128 stands for zero in the data rows.
Each row has a hidden score. How much does it go up from the first row of each pair to the second? 15 means little or no change, 30 a big rise and 0 a big fall. The score is a weighted sum of the row's numbers plus the product of two more (or one squared), each taken from its middle value.
[ 90 123 127 107 110 118 143 155 121 134 108 121 115]
[ 87  99 104  92  94 101 112 142 125 135 108 115  88] >> 14
[208 216  75  86  73  73  51  71 171 152 255  89 187]
[126 131 155 147 148 155 164 167 131 141 129 147 153] >> 17
[153 151 127 123 122 125 123 119 132 115 141 118 185]
[ 92 117 122 104 107 114 135 148 123 136 105 118 112] >> 15
[106  86 124  98  99 113 117 195 127 166 117 142  63]
[138 160 154 113 114 143 141 146 139 105 139 138 168] >> 23
[133 139  96  99  95  94  90 111 145 173 173 103 120]
[157 135 141 155 150 149 133 124 123 124 129 132 183] >> 17
[ 92 126 134 115 118 128 157 161 123 131 109 125 122]
[246 164 129 114 112 116  80  85 139 137 167 111 209] >> 12
[127  61  78 105 109  65 107 121 108 255 117  90  54]
[224 236  98  89  86  86  67  98 158 161 235 100 188] >> 10
[133 117  83 111 103  86  94 115 126 236 168  87 102]
[ 96 122 123 152 146 132 145 123 118 100 101 119 136] >> 25
[139  82 125 165 166 134  89  92 113 142 105 134 101]
[115 176 122 106 110 121 133 133 138 104 148 117 159] >> 11
[ 94 124 134 118 122 127 158 166 119 139 107 127 118]
[ 98 117 122 126 126 123 154 159 120 155 112 121 112] >> 14
[118  89 226 131 161 198 171 187 106 111  88 211  85]
[108 118 156 156 162 157 186 173 123 140 111 146 130] >> 10
[144 112 217 151 160 212 176 197 117 123 112 210 122]
[ 93 121 148 150 154 169 166 151 119  99 100 154 126] >> 20
[129 116 107 123 121  98 136 134 114 223 122 101 103]
[ 97 103 136 183 183 164 178 127 114  98  94 138 119] >> 21
[117  69  92 254 231 131 140  68  94 116  81 102  99]
[162 143 135  65  70  89  76 107 122 106 130 114  97] >> 10
[113 121 183 156 164 196 171 169 121 110 107 182 133]
[100 111 187 149 162 207 162 159 116  99 103 192 114] >> 20
[171 121 190 180 188 193 145 143 118 135 121 169 160]
[255 157 126 106 101 109  47  56 139 119 173 113 220] >> 19
[112  96 206 155 165 211 183 202 110 116  97 216  86]
[111 126 164 124 132 148 164 180 124 137 114 147 123] >> 16
[126 214  66  63  62  58  58  47 139  76 170  71 137]
[153 231  58  61  54  54  43  41 150  91 202  73 150] >> 13
[105 113 102 116 109 103 129 142 120 181 118 109 107]
[105 130 150 165 169 156 180 150 120 114 105 133 143] >> 18
[148 189 120 105 104 115 120 129 145 134 173 115 166]
[167 254  65  61  58  58  53  58 146  97 190  80 152] >> 10
[137 137 142 148 146 148 142 136 125 119 125 132 172]
[ 90 123 129 110 112 122 147 156 123 128 107 123 117] >> 15
[ 97  94 102 124 121 104 142 153 112 177 105 112  80]
[154 144  82  68  67  74  65  78 242 117 236  94 127] >> 11
[112 117 138 181 180 151 178 134 118 119 103 127 138]
[255 168 114 112 106 102  39  48 134 144 191  99 228] >> 18
[133 150  94  98  88  93 100 114 164 138 183 110 141]
[103  92  75 110  94  79 111 125 115 211 112  96  79] >> 14
[ 95 123 140 153 157 151 193 152 116 108  99 133 126]
[131 139 119  97  98 109 117 132 155 147 161 113 129] >> 13
[161 110 172  82  79 110 107 153 108 123 106 140  64]
[124  91 130 226 228 147 213 118  99 136  85 125 105] >> 22
[144 134 202 136 142 194 150 172 127 113 124 190 149]
[103 116 136 166 164 159 156 142 117 110 104 142 129] >> 17
[ 88 114 120 106 110 117 142 151 121 128 105 120 112]
[122 179 121 102 104 117 129 127 144 105 156 115 160] >> 15
[116 188 106  92  93 103 111 106 136  96 150 105 149]
[ 97 113 120 127 127 122 156 160 117 156 109 122 107] >> 13
[106  92 109 134 132 110 150 157 113 179 102 118  88]
[124  93 131 227 225 155 190 115 103 130  89 124 117] >> 19
[120 124 105 129 123 101 133 132 116 198 130 105 117]
[106 124 188 123 134 168 172 173 120 107 103 165 123] >> 16
[100 120 180 124 134 165 172 177 120 109 101 167 119]
[ 91  61  67  76  78  58  86 123 104 198  91  93  27] >> 14
[107 135 129 126 127 126 157 153 124 158 119 118 132]
[107 126 177 138 152 180 184 186 119 111 107 170 131] >> 13
[ 81 116 119  99 102 114 130 142 123 103  99 118 108]
[119 136 126 106 110 117 132 145 133 162 138 118 131] >> 11
[110 101 216 126 142 190 170 172 112 101  91 196  95]
[101 103 100 110 106  97 121 136 119 184 118 105  92] >> 10
[102 109 116 172 160 128 134 101 113  94  93 109 128]
[159 149 137 129 132 129 131 126 127 133 134 119 173] >> 9
[149 120  95 124 118  83 121 118 113 250 132  92 102]
[120 140 119  96  98 110 121 131 154 136 153 113 127] >> 17
[122  75 147 245 255 177 224 117  97 126  77 140  91]
[ 95 107 129 176 176 151 201 135 110 109  91 129 112] >> 9
[124 176 125 106 107 122 133 133 143 111 156 118 165]
[105 132 182 123 133 165 170 171 122 106 107 161 132] >> 15
[124 141 150 111 116 138 154 174 124 123 125 137 134]
[158 162 138 120 121 130 139 136 128 132 140 121 175] >> 17
[138 171 122 109 107 121 126 133 153 126 176 117 167]
[ 91 110 174 120 128 185 140 153 119  89  95 204 108] >> 20
[155 227  66  70  64  60  54  54 145 102 200  79 158]
[195 151 111 124 116 113  90  89 132 124 160 109 207] >> 16
[123 185  88  75  75  83  81  84 165  95 182  97 133]
[113 130 172 132 141 159 171 179 125 129 113 153 132] >> 11
[130 140 115 114 108 110 134 144 127 180 135 115 133]
[ 98 125 153 120 124 147 163 188 126 127 113 151 119] >> 16
[ 92  90 101  99  99  92 125 148 112 171  98 109  70]
[161 170 127 102 102 117 117 133 164 137 186 120 163] >> 14
[ 95 122 186 124 136 177 163 158 120  95  99 176 123]
[ 89  60 129 174 177 175 209 160  95 106  73 165  47] >> 4
[191  92 153 199 202 156 102  91 106 155 115 141 142]
[102 109 193 121 131 168 166 181 114 108  94 183 100] >> 10
[143 165 112  88  89 102 105 112 186 111 185 109 142]
[129  90 117 233 225 143 163  93 100 123  88 117 121] >> 19
[ 95 122 188 122 135 176 170 169 121  97  99 177 121]
[105 135 127 120 120 123 148 150 126 155 126 118 132] >> 13
[113 139 118 102 103 115 123 130 160 124 160 116 136]
[101 117 129 159 153 147 153 135 118 108 105 132 132] >> 17
[ 85 106 104  98 103  98 125 140 119 142 104 106  89]
[ 98 114 134 177 177 155 180 136 113 105  95 132 124] >> 16
[ 87 123 125 109 112 122 146 153 123 122 106 121 118]
[119  59  73 152 139  96  50  50 108 126  99 105  72] >> 23
[100 136 119  96  99 113 124 125 197  96 149 117 127]
[194 152 135 122 121 125 107 108 132 125 147 120 190] >> 11
[137 220  94  83  81  90  93  92 140  98 163  97 151]
[111 125 144 135 136 153 136 141 128 110 117 147 140] >> 20
[121 122 166 164 173 166 181 170 119 144 110 150 131]
[204 129 109  81  75 116  39  61 193  90 194 142 170] >> 25
[142 153 133 121 121 132 133 130 132 111 137 123 182]
[ 98  98 100  98 105  88 127 143 115 188 106 104  80] >> 12
[105  56 137 197 207 153 255 124  97 120  71 132  63]
[112 105  93 113 107  92 112 129 120 208 133 103  94] >> 8
[103 124 153 168 176 165 181 147 119 108 101 140 137]
[111 109 148 202 205 169 176 125 111 111  96 139 127] >> 16
[ 88  99  98  98  97  95 116 135 119 155 107 106  84]
[107 101  91 161 143 101 125  92 109 131 101  96 116] >> 18
[122  99 218 121 136 180 169 179 109 111  94 188  91]
[117 182 116  99 100 113 123 120 138 103 150 111 156] >> 17
[166 163 112  99  99 110 105 122 174 140 213 114 162]
[ 93 116 112 102 104 113 108 113 138  97 124 118 115] >> 23
[ 95 130 109  99  99 107 116 117 134 114 132 109 120]
[100  88 116 191 189 145 216 123 111 115  82 118  83] >> 9
[124 188 122 101 103 117 129 126 140 105 150 115 158]
[178 164 125 121 116 124 114 116 134 119 157 115 206] >> 13
[115 132 166 154 163 168 175 166 122 126 112 150 145]
[108 116 125 176 168 137 149 117 114 109 101 119 138] >> 18
[136  90 137 105 105 110 117 179 123 199 120 140  72]
[120 111  90  78  78  84  82  90 209 119 190 103 111] >> 23
[107  82 119 229 223 162 167 100 102 106  82 129 101]
[126  88 124 236 231 153 180 105 101 131  89 124 117] >> 13
[ 94 115 120 108 110 113 139 150 122 152 108 116 106]
[ 96 135 115 104 105 118 127 128 135 114 131 115 131] >> 18
[103  91  85 107 102  84 105 131 117 201 119 100  74]
[105 124 132 161 160 141 154 131 118 107 103 123 144] >> 22
[102  91 121 188 179 163 141 115 108 101  92 143 107]
[ 96 112 129 120 124 123 162 165 116 157 105 125 103] >> 11
[150 214 103  87  86  96  97 100 149 107 176 101 160]
[170 161 145 119 121 136 127 129 133 116 141 128 186] >> 16
[108 101  95 172 155 111 125  91 110 115  96 100 121]
[123  79 131 231 237 150 233 119  94 140  79 125  89] >> 10
[178 166 149 122 123 137 131 135 131 128 145 128 187]
[134 104  94  80  77  86  67  96 196 136 177 112  97] >> 14
[152 239  45  47  50  42  24  27 141  81 195  66 141]
[129 141 125 101 103 114 124 139 149 149 154 117 132] >> 11
[129 165 122 100 100 120 119 133 179 114 181 122 151]
[108  78  66 184 157  87  99  53  99 121  94  80 101] >> 20
[106 101 210 129 145 190 176 170 111 101  90 193  97]
[ 87 111 115  99 102 109 131 145 120 134 103 115 101] >> 12
[118 105 111 204 192 135 153 109 114 124 100 109 130]
[102  75 105 214 204 138 212 110  96 120  77 113  80] >> 8
[ 96  89 122 190 190 152 214 130 102 110  82 128  90]
[102 120 125 135 133 132 131 127 122 112 109 125 130] >> 22
[168 155 131 122 118 132 116 115 135 110 147 124 197]
[ 98  90  90 173 155 109 110  73 106  87  86 101 110] >> 20
[108  97 222 137 157 207 162 161 110  96  88 212  96]
[126 118 130 161 157 141 126 119 119 119 115 124 148] >> 9
[105 128 138 161 161 148 163 138 119 109 106 127 145]
[102 111 115 180 170 130 156 116 112 111  95 117 127] >> 14
[118 108 110 134 129 111 134 148 120 198 128 114 105]
[127 113  92 115 108  90 110 124 124 220 144  98 103] >> 15
[185 174 101 106  96 101  87 116 167 168 228 109 171]
[ 98  90  89 173 155 110 109  73 105  89  85  99 111] >> 25
[144 134 151 126 125 157 121 140 145 112 142 158 161]
[ 84  80  83  80  81  74  90 122 114 171 103  93  54] >> 13
[156 159 152 119 125 140 135 134 133 112 136 130 181]
[ 90  78  90  88  90  79 107 138 110 180  97 101  54] >> 13
[ 94 123 128 146 140 141 144 129 120  99 104 128 133]
[ 86  73  75  88  82  78  93 105 124 153 111  99  71] >> 14
[163 163  76  90  80  76  70  88 157 160 215  95 154]
[108 118 206 121 140 178 169 171 117 100  98 179 111] >> 16
[ 85  68  66  84  82  63  88 121 110 173  96  94  37]
[131  83 119 242 234 148 170  94 100 129  87 117 117] >> 18
[ 73  60  56  90  82  62  87 119 112 158  91  84  29]
[ 96  92  93 181 164 120 126  77 104  93  84 104 114] >> 22
[255 182 107 120 107 106  63  69 139 132 196 105 248]
[ 99  81 105 110 113  95 140 157 107 192  97 111  59] >> 14
[ 93 102  98 155 155 120 124  91 104  86  86 108 123]
[114 102 173 130 140 164 173 215 118 142 107 180  90] >> 2
[134 117 209 146 151 215 136 154 127  99 110 212 138]
[ 85  63  59  79  73  57  74 111 111 188 102  86  34] >> 9
[239 142  89 127 111  87  50  47 137 134 176  99 226]
[124  87 109 217 203 138 146  89 110 115  93 108 131] >> 18
[159  85 140 183 186 149  96  95 111 138 104 133 124]
[255 195 119 109 103  96  66  79 133 163 193  99 213] >> 10
[ 95 119 138 165 166 154 186 144 117 107  98 133 127]
[137 187 106  94  93 103 108 107 147 115 178 106 164] >> 14
[ 83  84  94  86  89  83 111 135 111 154  91 103  61]
[219 177 124 125 119 120  94  99 136 126 176 114 223] >> 12
[195 182 140  91  88 117  93 128 142 121 172 132 160]
[102  92  48  40  37  39  27  32 255  69 192  76  54] >> 18
[235 177 141 117 115 124  98 106 133 138 166 119 206]
[116 133 153 159 160 165 160 153 123 118 115 145 154] >> 22
[138 117 130 166 163 144 127 119 118 125 118 127 157]
[112 142 149 108 111 134 151 156 125 108 116 130 135] >> 12
[ 85 100 106 105 102 108 128 144 123 141 112 114  99]
[150 218 108  91  90 100 102 107 142 114 175 102 165] >> 12
[117 110 132 196 194 149 180 126 113 126  97 123 130]
[124 131 143  93  91 116 132 149 118 111 107 130 112] >> 10
[112 111 103 120 115 104 127 137 122 195 130 107 108]
[138 173 133 108 110 122 136 142 150 122 161 125 162] >> 15
[100 116 119 174 165 132 155 119 116 108  98 119 130]
[ 96 126 125 108 109 126 130 128 137  98 118 125 130] >> 16
[ 93 123 128 111 115 123 149 156 122 139 108 122 118]
[156 204 119 101 100 113 116 124 144 129 175 112 171] >> 11
[ 81  72  76  72  73  66  85 118 111 158  91  92  45]
[103 118 181 146 156 196 164 160 119  98 100 185 127] >> 19
[142  91 136 168 172 144 106 103 113 138 107 137 119]
[ 78  83  90  76  89  78 105 134 109 141  87  98  56] >> 10
[106 120 155 176 183 168 185 145 116 110 100 142 133]
[ 85  91  88  93  90  85 104 126 117 160 107 101  71] >> 13
[237 156 131 109 106 117  74  80 136 115 161 118 206]
[101 121 125 128 134 130 130 132 121 112 110 127 131] >> 18
[112 113 142 192 193 160 172 129 113 112  97 132 133]
[ 99  93  89 179 159 106 117  77 108  99  88  98 114] >> 18
[150 231  91  80  78  84  83  84 142 104 176  94 155]
[201 122 221  86  94 159  73 111 128  91 123 185 125] >> 23
[100 110 124 181 176 145 159 121 114 103  95 124 125]
[208 225  68  82  69  66  43  62 162 153 251  83 189] >> 10
[159 165 132 120 120 131 129 128 134 117 149 122 195]
[140 203 115  97  97 110 116 117 140 113 164 111 164] >> 14
[106 123 177 139 148 177 179 187 122 118 109 174 128]
[106 135 126 126 125 125 153 148 123 156 121 118 135] >> 17
[101 117 121 169 162 135 161 125 115 111 100 118 131]
[ 89  61  53  88  79  56  69 107 118 203 113  81  32] >> 10
[ 92 110 113 114 113 112 141 152 119 152 107 116 100]
[255 151  95 110  97 100  31  37 141 108 187 105 241] >> 20
[136 184 101  84  84  97  91 105 179 105 198 107 146]
[137  76 130 255 255 156 176  92 106 135  80 130 106] >> 19
[151 131 137 159 154 147 128 122 123 123 127 131 174]
[129  76 139 237 242 164 213 119 100 138  82 133 107] >> 15
[122 122 206 121 132 177 153 159 124 100 109 180 131]
[105  88 211 151 166 234 158 156 109  87  86 236  90] >> 29
[ 86  91  98  90  91  89 113 138 114 157  98 106  71]
[ 97 113 130 179 177 149 187 133 115 108  95 125 120] >> 17
[101  83 118 220 214 162 168  97 101  98  79 129 100]
[ 84  98 102  90  92  95 115 136 118 140  99 107  82] >> 11
[109 121 184 149 159 193 175 177 121 110 106 183 129]
[116 181 117 100 100 114 124 122 139  99 148 109 158] >> 16
[ 95 119 140 104 108 125 146 167 125 129 107 136 110]
[111 105 198 157 173 216 180 178 112 101  96 205 109] >> 18
[109  96  84 164 143  96 123  88 106 140 100  93 112]
[146 167 128 101 103 118 123 135 166 126 176 120 154] >> 10
[163 118 157 168 172 156 126 123 117 136 119 142 154]
[133 192 120  99 100 114 123 123 145 107 157 113 159] >> 14
[105 102 148 185 195 162 219 144 109 119  89 136 108]
[128  76 242 121 142 193 171 183 103 109  82 209  62] >> 19
[167 168 135 116 115 128 126 153 150 164 182 127 165]
[101 118 188 138 149 198 162 161 120  96 100 193 123] >> 25
[102 106 101 124 131 103  95  91 121 113 107 103 100]
[144 148 156 131 133 152 144 146 129 115 126 141 174] >> 11
[107 120 129 170 166 141 156 126 117 110 102 122 141]
[ 98 122 119 145 137 121 143 123 117 109 104 111 136] >> 16
[ 89  99 103 104 103 101 126 138 119 152 107 110  91]
[106 128 168 136 143 165 176 187 127 123 113 161 131] >> 14
[151 176 129 105 106 121 125 138 154 132 176 121 163]
[255 121 174 183 185 165  86  90 113 154 141 149 203] >> 21
[112 128 186 138 147 189 162 172 125 107 111 184 138]
[145 127 155 156 160 156 140 133 121 127 118 139 158] >> 14
[100 109 110 171 159 124 142 107 112 106  96 110 126]
[110  96 219 128 143 194 171 172 112 100  92 200  95] >> 15
[174 215  76  71  66  73  65  64 174 112 231  87 171]
[201 254  79  69  60  62  47  53 162 113 220  84 170] >> 10
[102  77 146 200 210 170 244 136  96 109  66 148  75]
[224  93 114 189 180 149  73  60 112 150 143 132 204] >> 27
[123  99 115 205 196 134 143 100 109 118  92 115 132]
[103  89 117 216 206 151 160 101 103 102  86 125 106] >> 14
[115 123 140 176 176 149 179 141 116 129 105 127 140]
[129  63 103 149 150 120  72  66 106 152  99 126  73] >> 29
[108 101  93 169 150 103 132  95 111 140 102  99 115]
[153 156 130 118 117 130 126 121 132 110 142 122 191] >> 13
[ 99 107 122 178 171 143 147 116 115  96  92 117 130]
[236 114 167 183 184 165  95  94 117 150 134 146 184] >> 12
[148 163 137 123 122 135 138 137 132 116 142 126 188]
[164 140 132 122 118 136 111 125 150 123 164 135 176] >> 15
[104  96 104  96 120  95 124 151 108 188 104 107  86]
[ 95 128 131 156 148 139 156 130 119 103 105 123 139] >> 22
[116 121 153 124 126 153 142 183 137 138 129 162 121]
[103 100 152  99 107 124 138 182 118 139 103 145  81] >> 13
[166 163 116 113 106 115 110 134 157 160 204 119 164]
[153 118 140 150 148 143 140 173 130 193 146 138 135] >> 12
[104 129 137 159 157 144 165 140 120 112 106 126 145]
[132 130 117 111 110 111 117 144 147 180 161 117 124] >> 7
[127 113 101  93  90  89  94 121 141 205 146 101  94]
[132 126 159 133 139 146 156 174 126 161 125 142 133] >> 18
[132 140 183 113 119 154 142 155 129 108 118 154 139]
[119 192 101  89  91  99 101 100 133  96 153 103 149] >> 17
[118 131 190 137 145 190 164 174 124 108 112 182 142]
[ 93  85  92 100  99  86 115 138 114 183 102 101  65] >> 11
[ 94  91 121  88  91 102 111 161 124 134 102 126  72]
[171 212  99  79  78  88  84  91 168 110 200  98 160] >> 16
[ 93 110 115 104 106 107 133 147 120 154 107 114 100]
[191 145 133 136 127 141 102 111 143 118 162 132 198] >> 14
[162 111 224 138 147 225 116 145 125  98 118 230 140]
[121 157 113  96  99 108 111 126 164 121 176 113 140] >> 4
[103 124 151 168 176 161 188 149 118 111 101 137 136]
[248 150 124 107 105 107  59  68 136 110 164 120 204] >> 15
[149 115  71  68  61  61  46  87 170 201 199  97  81]
[143 175 125 101 102 117 123 131 161 124 176 117 159] >> 15
[ 87 103 107  98 101 103 125 144 117 149 103 110  87]
[133 212 105  89  89  99 104 103 138 103 159 103 153] >> 14
[166 144 167  96  96 125 102 121 134 101 123 145 138]
[154 160 128 125 122 128 129 125 132 124 145 119 188] >> 17
[144  83 118 254 247 138 164  89  92 141  89 120 117]
[110 124 184 142 153 185 182 184 118 116 113 174 124] >> 13
[114 124 190 137 145 196 155 162 124 100 110 190 138]
[118  86 123 143 139 141  87 103 119 109 109 151 100] >> 18
[107 120 129 172 169 142 153 123 117 106 101 124 140]
[102 117 101  92  89 100 102 110 160 117 146 110 112] >> 13
[160 109 182 193 195 199 162 179 118 164 130 187 136]
[213 155 143 144 136 146 108 133 144 156 186 139 204] >> 14
[111 120 132 176 179 145 163 133 111 113  98 125 142]
[157 143 159 130 133 153 135 140 133 118 133 142 174] >> 12
[ 87 118 123 105 108 117 142 152 121 125 102 120 111]
[ 83  98  99 102  96  98 121 134 118 153 109 109  83] >> 14
[144 137  96 116 108  89 108 120 131 213 162 100 128]
[163 157 145 118 120 136 130 130 133 113 137 128 183] >> 16
[144 154 143  95  98 120 118 128 132 104 129 124 140]
[ 93 107 117 104 106 110 138 149 117 148 104 115  97] >> 16
[105  65  70 213 186 102  94  40  93  88  74  84  96]
[141 195  97  85  84  94  94  96 158 104 192 106 160] >> 8
[ 96 115 111 100 100 114 110 110 141  94 119 120 117]
[125 114 191 166 175 202 176 183 119 126 111 192 127] >> 9
[141 186 102  85  85 101  89 108 179 113 202 108 147]
[135 177 122 110 109 120 127 131 141 125 166 116 169] >> 16
[ 97 125 184 129 141 178 169 163 120  98 100 173 127]
[149 217  75  72  67  70  66  65 154  97 198  84 156] >> 11
[110 128  99  96  94  98  98 110 147 143 155 104 115]
[ 85  98  95  88  93  95 110 135 115 142  96 108  79] >> 14
[109 106 131 135 135 149 117 118 123 108 110 148 120]
[134 143  93 104 100  92  88 109 143 147 178 108 135] >> 10
[112 178 120 102 105 117 130 126 136 101 145 114 156]
[100 113 124 174 168 143 150 119 113 101  96 122 127] >> 17
[135 181 127 102 104 120 129 132 149 111 160 118 161]
[109 124 198 124 136 176 165 169 120 103 103 176 125] >> 17
